Rotation paths and how fast each direction turns (degrees a step)
Each turn is a multiple of 5 degrees from 10 to 175, or 0.
Each row of a path follows its step; steps can be skipped.

step 0: [ -3.8  -5.7 -15.7  12.5  -3.8   9.5  11.1  17.6 -26.4   2.6  12.7 -14.5
   3.9   7.9  16.6   7.7  12.1   1.6 -12.8   9.8 -14.8  -3.0   4.1  10.1
  -4.9  30.1  -8.7  -7.5  -0.4  -9.8  -5.1  11.8  14.8  13.8  -4.6  -2.4
   6.5  13.7   4.6  -5.5 -17.7  12.6   3.0   3.7 -12.6   7.1   7.0   6.0
  20.1  -8.8  20.0   5.1  -3.3]
step 1: [ 18.7   6.2 -20.2  -1.2  -8.4 -26.4 -12.3  -7.2  16.5  -3.0  -2.7  -8.9
   6.1  15.6 -17.0  19.0   8.6   5.9  14.1   2.9   5.5  14.0   0.1  -1.7
   7.5  20.2   4.2  14.6  -0.2   9.8  10.0 -21.1   2.8  -3.7 -15.0   0.4
 -19.5  10.1   1.8   0.2  -5.7  -6.3  -5.1 -16.8  -2.2 -11.3   7.0  -2.9
   8.9   7.4  12.7 -14.1  21.4]
step 2: [ 15.7   7.9 -25.8  -3.5 -14.0   0.5  -8.0   1.0  -3.2   3.4  -5.3   9.5
 -14.8 -14.4  -3.3   1.2  11.9   5.7  12.9  -2.2  -6.5   1.9  -1.2  -9.6
 -27.3  -4.3  -3.6   0.4  -7.8  23.1 -16.1  13.2 -13.1   7.3  16.0   0.6
  -5.6  -3.2 -28.1  -7.5 -14.7  -4.6  10.7   7.1  17.6  -1.2  12.9   4.0
  -2.9  10.5  -3.5  18.8 -14.5]
step 3: [ 15.0   2.5   8.0   2.5   3.4   1.6   0.7   2.8  17.1  -7.3   9.9  -4.5
   4.2  -5.0  -6.3  20.3 -13.7 -13.8   1.1  -7.3  21.4 -13.1   3.7   2.7
  11.2   3.2  14.6  -6.1  -7.3   3.0  -6.5   6.2  -5.3  19.4   0.6  -8.4
  13.1 -18.6  30.5 -23.4  -4.5  -4.1  -1.2  17.0  13.0   2.8  -0.9  14.6
   4.1   5.5  22.9   0.1 -15.0]
step 4: [-14.0   8.3   4.1  35.3   3.7   0.9  -9.1   1.5  -2.5   7.3  -9.0 -11.5
   2.6  -7.2   3.1  10.8  -1.3  -0.6  23.2  13.2 -18.8  -3.3  11.4  -0.9
  -4.7   9.0  -7.0  15.0  -9.9 -13.8  -9.6   3.8  -7.2   3.3 -10.6   2.0
  17.1   7.9   1.6  26.3   3.7  -2.5  -2.5  20.1   3.2  -9.5 -18.5  -5.5
  10.6  22.3  -3.5  -0.5  14.7]
step 5: [  2.2  10.6  -4.5   1.3  -9.4  -0.5 -16.5   8.0   4.1   8.0   7.0  -5.4
 -11.4  37.5  10.6   1.4 -15.5  -1.4  11.7  -6.9  -3.7  -1.2   3.8   1.4
  -2.1   3.9  -9.4 -17.0 -21.1 -11.2  11.4  -9.9 -16.8  -3.6  -8.1   4.5
  -7.4   7.5 -11.3 -13.8   9.4 -12.1  26.8  -3.2 -15.7  -1.8  -3.4   6.8
 -22.7 -12.9  11.7   6.7  -7.9]
step 7: [ -7.0   6.2  -5.3  -3.2  13.6 -17.0  -0.4 -36.1 -14.5  17.2 -12.6  -1.2
   9.8   3.2  11.6   3.3   5.3  -3.0   4.4  10.8  10.2  -1.4  -9.2  -2.1
 -16.0   5.3  -3.5  14.9   6.8 -15.3   7.8  18.1  -7.4  14.3  10.6  -3.4
  -9.4 -14.8   8.0 -12.0  12.9  -2.5   6.5   6.7  -2.2   7.3   6.5   3.9
  20.3 -17.4  19.0  15.8   3.8]
step 12: [  0.6  10.5   6.7   0.9  -7.8  -6.7   2.2   0.8  18.1  -9.7   3.3   1.0
 -10.6  12.3  23.5   6.4   9.0 -12.5   7.8  20.6  -2.2 -14.5  18.6  -3.8
  -1.4  16.5  13.0   2.9  10.2 -15.8 -13.2  19.5   0.2  -5.2 -15.7  -3.2
  26.8  -8.2   6.3   5.2   6.8  -7.6   6.2   1.5   8.3 -11.3 -23.5  -0.3
 -11.1 -13.5  10.1  -7.2  -4.8]
step 13: [ -9.4 -11.2  -3.3  15.9   7.1  -7.9 -22.5   2.1   3.6  24.2   8.1 -10.9
  -8.4   2.1   3.9   8.1  -4.5   9.8   6.8   7.6 -10.1  12.5   4.7   7.4
  -3.3   4.5  -1.0  -2.2  -0.9  -9.3  16.1  -8.6 -11.3   7.7   9.6  -6.2
  -9.0  -5.9 -13.5   2.3   0.7  -6.5 -15.6  -2.8 -36.1   1.9 -22.7  19.0
  -7.8   6.1 -12.4 -13.2 -15.1]
step 14: [ -1.5  10.5  -6.2  -3.2  -5.1   2.4  11.4 -14.8  -4.0   7.7  15.4   4.8
 -17.0  -3.2  -8.7 -18.3   4.4  -2.1  -2.8  -2.7  21.6  23.9  -4.2  -8.7
   5.2  -4.2   0.7   1.9 -13.9   0.2   6.0   4.5 -37.0  -7.4   3.0  -4.4
 -16.9  -2.9   3.4  -1.5   9.8   1.7  14.8   4.9  -5.9 -19.4  -6.1 -32.5
  -8.8 -13.5   7.3  -1.8  -2.5]
Speeds:
[-1.4 -5.9 -2.7 -2.0 -4.4  0.5  0.9  3.0 -0.9 -3.6 -5.1  5.5  0.4  1.0
 -1.1  5.9  4.4 -7.0 -2.0 -3.7  0.5 -2.9  1.1  2.8 -6.3  0.6  0.3  4.0
  3.7  4.0  1.2 -3.0 -1.4  0.6  1.8  0.2 -4.5  1.3  2.5  3.7 -5.7  1.8
 -2.3 -2.4  1.7  0.5  1.7 -0.4 -1.9  5.9  8.2  1.6  1.3] | 45
[ 5.6  3.8 -1.1 -4.6  1.2 -0.9 -7.7 -4.1  2.0 -0.1  6.4  2.1 -0.1  4.3
  1.4  0.5 -2.7 -0.8 -0.9 -0.1 -2.0  2.6 -2.7 -3.5 -1.9  2.4 -1.7  2.2
 11.3 -3.2 -1.9  1.7  0.4  0.5  4.2  2.4  0.4 -1.4 -0.8  4.7 -2.6  5.0
  3.6 -1.6  4.9  2.7  1.4  3.4  1.6  0.9  0.0 -5.6 -2.0] | 70
[ 3.7 -0.5 -3.5  6.3 -1.0 -3.1 -0.6  8.4 -2.5  0.6  0.6 -0.9 -2.4  3.1
 -2.3 -1.5  3.1  5.7 -4.4  1.8 -4.3 -2.0 -0.3  1.6 -4.7 -4.4 -1.1  1.2
  1.3  6.6 -5.6  1.8  0.1  1.0  5.1  1.4  0.9 -2.6  2.9  4.2  4.0  4.2
 -0.9  3.5 -2.2  5.3 -5.1 -2.0  1.9 -3.2 -2.8  0.8  3.0] | 170
[ 0.4 -0.1 -1.3 -6.2 -0.6  6.7 -2.7  0.0  0.4  3.9 -2.8  2.2 -4.4  4.2
  3.2 -3.6  2.0 -3.2 -5.1 -1.1  1.0 -2.1  3.7  2.5 -2.3  6.5 -1.8 -3.0
 -5.7  0.4  0.8  2.4 -3.7  6.6  0.1  3.4  1.8 -2.8 -1.7  0.8  3.9 -3.9
 -1.3  0.7  3.6  1.2  2.7 -5.8  7.0 -2.6 -0.6 -3.9  2.4] | 155
[-3.8 -1.5  1.4  6.8  1.2 -2.6  1.1  0.1  1.5  2.6  5.4  7.6  3.2  0.5
  0.9  4.3  4.4  0.5 -3.0 -6.6 -1.4 -3.8 -0.6 -3.6  3.2  6.3 -2.4  3.7
  1.4 -4.4  0.7 -1.4  3.1  6.6  3.2 -1.8  5.4 -0.6 -1.1 -3.0 -0.6 -2.3
 -2.6  1.5  3.4  0.3 -1.8 -2.4 -5.2 -2.9 -3.6  2.5  2.5] | 85
[ -1.4  -2.2  -1.2  -0.7   1.9  -1.1  -2.0  -1.6  -1.6  -2.2   0.5  -3.0
  -1.3  -1.9  -0.6   1.3  -0.1   0.3   1.8 -10.1  -4.3   7.5   1.7   0.1
   0.1  -8.3  -5.0   0.6   0.4  -0.3  -3.1   0.2  -3.4   3.2   3.4   0.0
  -2.9   1.8  -6.5   1.9   5.0  -7.7   5.5  -1.0   1.4  -2.4   0.0  -0.8
  -1.6  -1.3   3.5   0.0   6.0] | 120

step 0: [  0.1   9.6 -15.4  22.3 -13.7  -0.9   7.6  -3.4  -3.1  -4.8 -10.1   8.7
   5.9  -4.1 -12.6   0.6  -4.6 -17.1 -17.9   5.7  14.5  -9.6  11.4  -2.3
  -0.3  25.4  16.5 -11.6  -2.6  10.3  26.3  12.5 -11.4  -1.7  -1.1  -0.5
  -2.6   4.9  14.4   3.5  -1.1  17.5  -8.3  -2.5  21.9  -7.8   4.7  -2.2
  -8.9  12.9  15.3  -3.7   9.9]
step 1: [ 19.0  17.4  20.9  -4.9  -5.4   3.7  23.0  18.9  -9.8  10.0 -14.7   6.6
 -21.8  -5.2   3.2  -3.8  -9.9   9.9 -15.5  -2.0  13.7  10.4   3.7  -0.6
  -5.2  11.3  -4.6   2.0  10.4  -3.2   3.1 -10.8  22.1   4.4   8.3 -16.2
 -18.3  -3.5  -6.6  -0.1  -6.4  13.3   7.4   0.8   3.3  -3.8  16.7 -23.8
 -13.3   3.5   0.1  -2.9  -0.6]
step 2: [  3.0  -3.2  -7.8   0.2 -23.5   9.1  -4.5   6.1  -5.5 -20.0 -13.6 -14.6
 -16.8   7.1  -9.6   2.2   2.5 -14.5 -19.4   8.0   9.4   7.1   5.5  30.5
  -1.9   9.1  -0.3   4.2   1.7  -6.4 -10.1  -8.6  11.4 -12.1  -5.4  13.7
   8.8   7.5  21.1  13.9  -2.7  -6.1  -7.4  16.8  12.6 -19.7   2.1 -10.5
  10.1  -2.6  -4.4   7.6   4.1]
step 3: [ -0.1 -15.9   3.3   1.5  -4.7   4.4  25.6 -13.1  -5.6  21.7   7.0  12.3
  -6.4  -3.0 -14.7  14.5  -9.4  -2.0   0.1   3.1  12.1   7.3  -3.3   1.8
  16.7  16.5   2.0 -18.4  16.8  -0.4   5.8  15.9   5.9   8.4  12.1  11.2
 -11.9  -9.8  10.8   9.1   6.2   7.9  11.6  12.7  14.9 -25.2   9.6   2.4
  -0.9   3.0  14.4   0.3 -17.2]
step 4: [ 15.1   8.0 -10.0  -3.4 -12.7   2.2   7.5  16.1  10.0  -5.0 -16.5   3.4
 -10.0   0.6 -12.0 -21.6 -24.8   3.2  -7.1  27.3  -7.4   5.8  -9.8 -14.1
  13.0  -3.2  15.4 -12.3   5.6 -14.5  -4.4  -6.6  16.7   2.1 -19.1  -2.0
   6.9   6.5  -4.6  22.6   7.0  -0.3   4.3   5.7  19.4   5.2   7.2 -12.8
  -4.6   1.7  10.3  -6.4  -0.4]
step 7: [ -0.5   0.3  12.4  19.5   4.9  -4.0   3.3  10.7  -9.6   1.1   6.2  -2.5
   3.0  -8.6  -1.4 -32.6  -7.3 -19.6  -3.9 -18.0  12.8  -8.2  -7.3 -17.2
  13.9   9.6  12.7  -6.9  14.1  12.7  -0.6  -8.9  12.8  -7.8   3.3  -7.7
  -4.9   8.7   4.2  29.5   3.2 -10.9 -13.3   1.2  20.1   0.3   7.1 -10.2
  -1.1   6.7  13.3   7.6 -15.4]
step 8: [  2.3  14.4  -0.2  -1.9 -11.2 -15.5  11.9  -9.4   5.5  11.3 -27.4 -12.3
 -11.2  15.3   3.0  -9.6  -0.9  -6.1 -13.3  -1.4  11.3   3.2  -8.5   5.5
  -1.5  12.1  -7.8  -7.3   7.8  12.3  10.7 -15.5  16.1   7.9  -5.4  23.1
 -16.8   4.8  -5.5  17.4  -1.8  19.9  -0.4  -8.0  10.3  -1.8  -7.7  13.7
   0.1  13.5 -23.1  -4.0   7.0]
step 11: [  8.2   1.7  -3.1 -14.9 -15.4 -28.6  -0.4  -1.6   9.0  19.5  -8.2 -12.8
  -0.7 -10.5  14.9   0.9  -5.5   5.0   6.7   5.5   7.5   7.5  -7.9 -15.2
  -1.7  18.6   6.7  -1.2  10.9  -4.8  -2.0   1.1  24.8   4.1  -1.0  29.2
   2.0   5.4  12.2  11.6  -4.2 -21.7   7.1  -7.7   8.3  -9.5  21.0  -8.4
  -0.8  -2.5  -1.9   8.9   4.4]
step 12: [  9.6  -6.1   4.4  -8.8   0.9 -12.4  23.0   3.3  -7.0  -3.6  10.2   5.8
  -1.9  -6.5 -17.8   6.8   6.1 -19.8  10.3  13.0   2.1  -5.7   5.8   9.5
   2.4   2.2   9.2   5.4 -12.7  -1.5  27.6 -22.0   6.9  -1.2 -18.5  20.6
  16.7   6.6 -10.8  22.0  11.4   0.7  11.5  -1.2   4.5 -14.4 -17.0  -8.5
  -4.3  15.6   8.4  -3.0  -2.3]
step 14: [  3.8  -3.6  -8.1   3.6 -13.7  -6.5  25.2   9.7  19.9  -7.3   3.6 -12.7
  -3.3   2.2  16.2  -5.9   9.6 -12.6  -7.4  16.1  10.7 -19.0  -1.7 -22.4
  -3.2  15.4  -7.9   1.2   0.5   6.2   0.0  -1.8   8.0 -17.7  -0.1   9.6
  10.5   1.3  -1.1  18.7  -8.9  -4.1   4.6   5.7  -8.1   3.6   0.0 -16.2
 -11.1   9.1 -13.2  22.1 -23.9]
Speeds:
[-9.7  2.9 -1.4  5.4  4.7 -1.5  1.0 -1.5  2.5 -2.5  5.1  0.6  1.7  3.8
 -2.9 -8.1  0.8  2.0 -1.5 -0.6 -1.2  1.8 -2.8 -2.6  3.3 -1.5  2.0  0.6
 -0.8  1.9 -0.4  0.9  1.9 -5.6  2.9 -2.2 -3.5  2.5  1.4  5.2 -5.5  4.7
  1.0 -6.4 -5.2  1.9 -1.4  3.2 -0.1  1.1 -4.6 -0.7  0.2] | 40
[ 0.2 -0.7  2.3 -0.9  2.2  0.7  4.1 -4.2  3.3 -4.9 -4.8  0.5 -5.3 -0.7
 -1.2  2.7  3.4 -1.1  4.9  2.0  3.5  3.1 -1.8 -1.1  4.2 -1.7 -6.6  4.9
  8.8  1.7  2.0 -4.3  3.6  0.9  2.0 -2.8  1.1  0.2 -4.1 -1.4  4.0  4.6
  2.9  1.2 -3.4  0.6 -0.6  4.7 -4.2 -2.3  0.5 -6.8  0.7] | 160
[-3.6 -0.5  2.6 -0.6  2.8  1.0  1.8  2.8 -0.7  2.7 -7.9  1.9 -2.0 -0.2
  4.5  3.7 -0.1 -5.7  2.9  0.4 -2.5  5.7 -9.3  1.7 -2.6 -2.9  2.3 -7.6
 -5.8  4.5  2.9  0.2 -3.6  0.1  3.9  2.1 -4.5 -0.2  5.2 -3.3 -1.5  1.3
  0.6 -1.2 -0.5 -2.3  1.4  3.4 -4.0  0.0  0.4 -0.7 -1.5] | 145
[ 2.3 -0.1 -2.0 -0.5 -0.7 -3.3 -2.2 -0.4 -1.0 -4.1 -0.7  7.1  0.8 -6.3
 -0.6 -7.4  1.9  0.0 -2.3  2.9 -1.8  0.6 -5.6  6.0 -1.0  5.9  3.9  2.6
  3.4  0.4 -2.4  2.7  2.0  0.2 -0.1 -2.1 -8.3 -5.3  0.5  0.1  2.0  2.3
  1.7  5.1  5.4 -4.8 -4.5 -1.1 -2.1 -2.0 -3.0 -0.5  0.2] | 10
[ 0.1 -0.2  4.3  2.3  3.7  0.0 -5.8 -3.3 -6.3  0.3  3.9  1.3  1.9 -9.9
  5.2 -1.8 -3.9  1.8  1.5 -0.5  4.0  2.2  3.4 -1.0  2.6 -2.4 -4.9 -1.7
  2.2 -0.6 -1.4  2.1  2.0  2.4  5.6  2.3 -2.9  1.6  2.0  2.9 -3.0 -3.2
 -0.2 -2.3 -0.3 -3.3  7.3  0.6 -2.7 -5.4  3.2 -0.1  3.8] | 175
[ 2.6 -0.8  1.3 -1.3 -0.2 -1.9 -2.8  4.3 -0.8  5.0  1.7 -5.6 -1.6 -5.8
 -3.5 -2.9  0.5 -2.9 -3.4  3.9 -4.7  1.8 -2.5 -2.7  2.6 -3.8  1.2  4.3
  2.4 -1.6 -0.3 -1.3 -1.7  0.5 -1.9 -0.3  4.1  1.9 -5.1 -5.7 -7.4  7.1
  0.3  0.2 -1.2 -5.2  3.5  0.7 -3.5 -0.6 -1.2  5.3 -6.1] | 140
